[[142 129  98]
 [103 133 110]
 [153 121 150]
 [114 124 157]]
=>
[[142 129]
 [103 133]
 [153 121]]

[[130 135 136]
 [133 140 123]
 [155 144 113]]
=>
[[130 135]
 [133 140]
 [155 144]]

[[114 119 137 111]
 [106 130 135 126]
 [145 145 128 120]
 [140 112 141 119]]
=>
[[114 119]
 [106 130]
 [145 145]]

[[138 134 144]
 [115 138 121]
 [129 152 147]
 [117 128 116]]
=>
[[138 134]
 [115 138]
 [129 152]]

[[132 136 129]
 [127 145 125]
 [131 124 129]
 [132 107 126]]
=>
[[132 136]
 [127 145]
 [131 124]]

[[135 132 133]
 [125 120 120]
 [141 113 114]
 [133 136 136]
 [103 144 144]]
=>
[[135 132]
 [125 120]
 [141 113]]

[[128 105]
 [133 117]
 [139 132]
 [118 141]]
=>
[[128 105]
 [133 117]
 [139 132]]
---
[[139 117]
 [103 123]]
=>
[[103 123]
 [139 117]]

[[123 124 148]
 [152 137 131]
 [129 150 119]
 [153 127 155]]
=>
[[153 127 155]
 [129 150 119]
 [152 137 131]
 [123 124 148]]

[[108 126 136 144 124 114 121 135 143 125 122 115 133]
 [140 127 133 108 145 133 114 132 128 137 115 136 116]
 [146 125 123 122 130 135 132 119 123 140 122 129 132]
 [134 102 146 143 115 112 142 134 117 141 115 136 126]]
=>
[[134 102 146 143 115 112 142 134 117 141 115 136 126]
 [146 125 123 122 130 135 132 119 123 140 122 129 132]
 [140 127 133 108 145 133 114 132 128 137 115 136 116]
 [108 126 136 144 124 114 121 135 143 125 122 115 133]]

[[158 113 113 157]
 [121 119 119 132]
 [122 131 131 125]
 [143 134 134 141]
 [128 136 136 127]
 [143 121 121 131]
 [152 105 105 129]]
=>
[[152 105 105 129]
 [143 121 121 131]
 [128 136 136 127]
 [143 134 134 141]
 [122 131 131 125]
 [121 119 119 132]
 [158 113 113 157]]

[[129 146 132 125 130 126 123 125 125 128 123]
 [127 151 135 125 130 123 121 121 125 130 119]
 [129 148 126 123 129 126 132 130 121 128 127]
 [134 142 122 124 130 121 133 132 114 127 124]
 [129 132 128 129 128 128 127 126 127 128 127]
 [131 146 124 123 129 123 133 133 120 128 125]
 [129 149 131 122 129 129 129 130 126 129 124]
 [127 156 125 120 127 128 136 129 127 126 131]]
=>
[[127 156 125 120 127 128 136 129 127 126 131]
 [129 149 131 122 129 129 129 130 126 129 124]
 [131 146 124 123 129 123 133 133 120 128 125]
 [129 132 128 129 128 128 127 126 127 128 127]
 [134 142 122 124 130 121 133 132 114 127 124]
 [129 148 126 123 129 126 132 130 121 128 127]
 [127 151 135 125 130 123 121 121 125 130 119]
 [129 146 132 125 130 126 123 125 125 128 123]]

[[108 124 134 127 131 113 149 128 131 134 132 128 134 106 129]
 [137 149 127 145 128 146 122 112 128 133 128 126 132 137 125]
 [117 113 128 131 128 105 128 127 128 145 128 128 129 112 128]
 [128 114 142 130 129 106 143 128 134 143 128 126 131 112 128]]
=>
[[128 114 142 130 129 106 143 128 134 143 128 126 131 112 128]
 [117 113 128 131 128 105 128 127 128 145 128 128 129 112 128]
 [137 149 127 145 128 146 122 112 128 133 128 126 132 137 125]
 [108 124 134 127 131 113 149 128 131 134 132 128 134 106 129]]

[[126 149 126]
 [117 128 114]
 [116 129 153]
 [135 116 137]
 [121 124 116]
 [141 111 128]
 [145 109 126]
 [127 147 124]
 [146 110 126]
 [127 145 126]]
=>
[[127 145 126]
 [146 110 126]
 [127 147 124]
 [145 109 126]
 [141 111 128]
 [121 124 116]
 [135 116 137]
 [116 129 153]
 [117 128 114]
 [126 149 126]]

[[121 122 104 124 128 149 135]
 [135 128 106 120 125 158 135]
 [121 128 106 120 128 156 135]
 [135 128 109 142 128 145 120]]
=>
[[135 128 109 142 128 145 120]
 [121 128 106 120 128 156 135]
 [135 128 106 120 125 158 135]
 [121 122 104 124 128 149 135]]
---
[[135 136 130 133 115 121 123 130 137 136 128]
 [138 134 101 135 130 130 131 103 141 141 103]
 [108 107 126 110 150 139 135 129 122 125 131]]
=>
[[138 134 101 135 130 130 131 103 141 141 103]
 [135 136 130 133 115 121 123 130 137 136 128]
 [108 107 126 110 150 139 135 129 122 125 131]]

[[128 132 120 115 124 133 138]
 [118 124 129 112 121 138 132]
 [124 129 122 109 125 134 137]
 [140 103 120 143 138 133 136]
 [116 119 117  98 131 126 133]]
=>
[[140 103 120 143 138 133 136]
 [128 132 120 115 124 133 138]
 [124 129 122 109 125 134 137]
 [118 124 129 112 121 138 132]
 [116 119 117  98 131 126 133]]

[[115 125 136 143 130 118 129 123 141 131 129 142 128 133]
 [118 121 142 152 125 123 135 121 141 135 132 137 128 134]
 [127 129 129 126 127 128 128 129 122 129 125 128 127 128]]
=>
[[127 129 129 126 127 128 128 129 122 129 125 128 127 128]
 [118 121 142 152 125 123 135 121 141 135 132 137 128 134]
 [115 125 136 143 130 118 129 123 141 131 129 142 128 133]]

[[127 132 131]
 [120 123 124]
 [138 122 115]
 [134 117 117]
 [151 149 137]
 [141 129 129]
 [122 145 140]
 [133 130 133]]
=>
[[151 149 137]
 [141 129 129]
 [138 122 115]
 [134 117 117]
 [133 130 133]
 [127 132 131]
 [122 145 140]
 [120 123 124]]

[[144 114 103 143 124 130 135 137 127 118 119 145 118 108 129 127]
 [145 116 105 144 130 134 131 135 126 119 121 147 117 107 129 126]
 [134 139 114 123 136 142 140 122 135 136 121 113 121 117 130 129]
 [132 142 149 131 136 142 123 129 130 128 130 132 139 141 145 150]]
=>
[[145 116 105 144 130 134 131 135 126 119 121 147 117 107 129 126]
 [144 114 103 143 124 130 135 137 127 118 119 145 118 108 129 127]
 [134 139 114 123 136 142 140 122 135 136 121 113 121 117 130 129]
 [132 142 149 131 136 142 123 129 130 128 130 132 139 141 145 150]]

[[147 123 118 132 140 131 122]
 [153 125 116 123 129 123 118]
 [124 151 123 132 116 127 111]]
=>
[[153 125 116 123 129 123 118]
 [147 123 118 132 140 131 122]
 [124 151 123 132 116 127 111]]
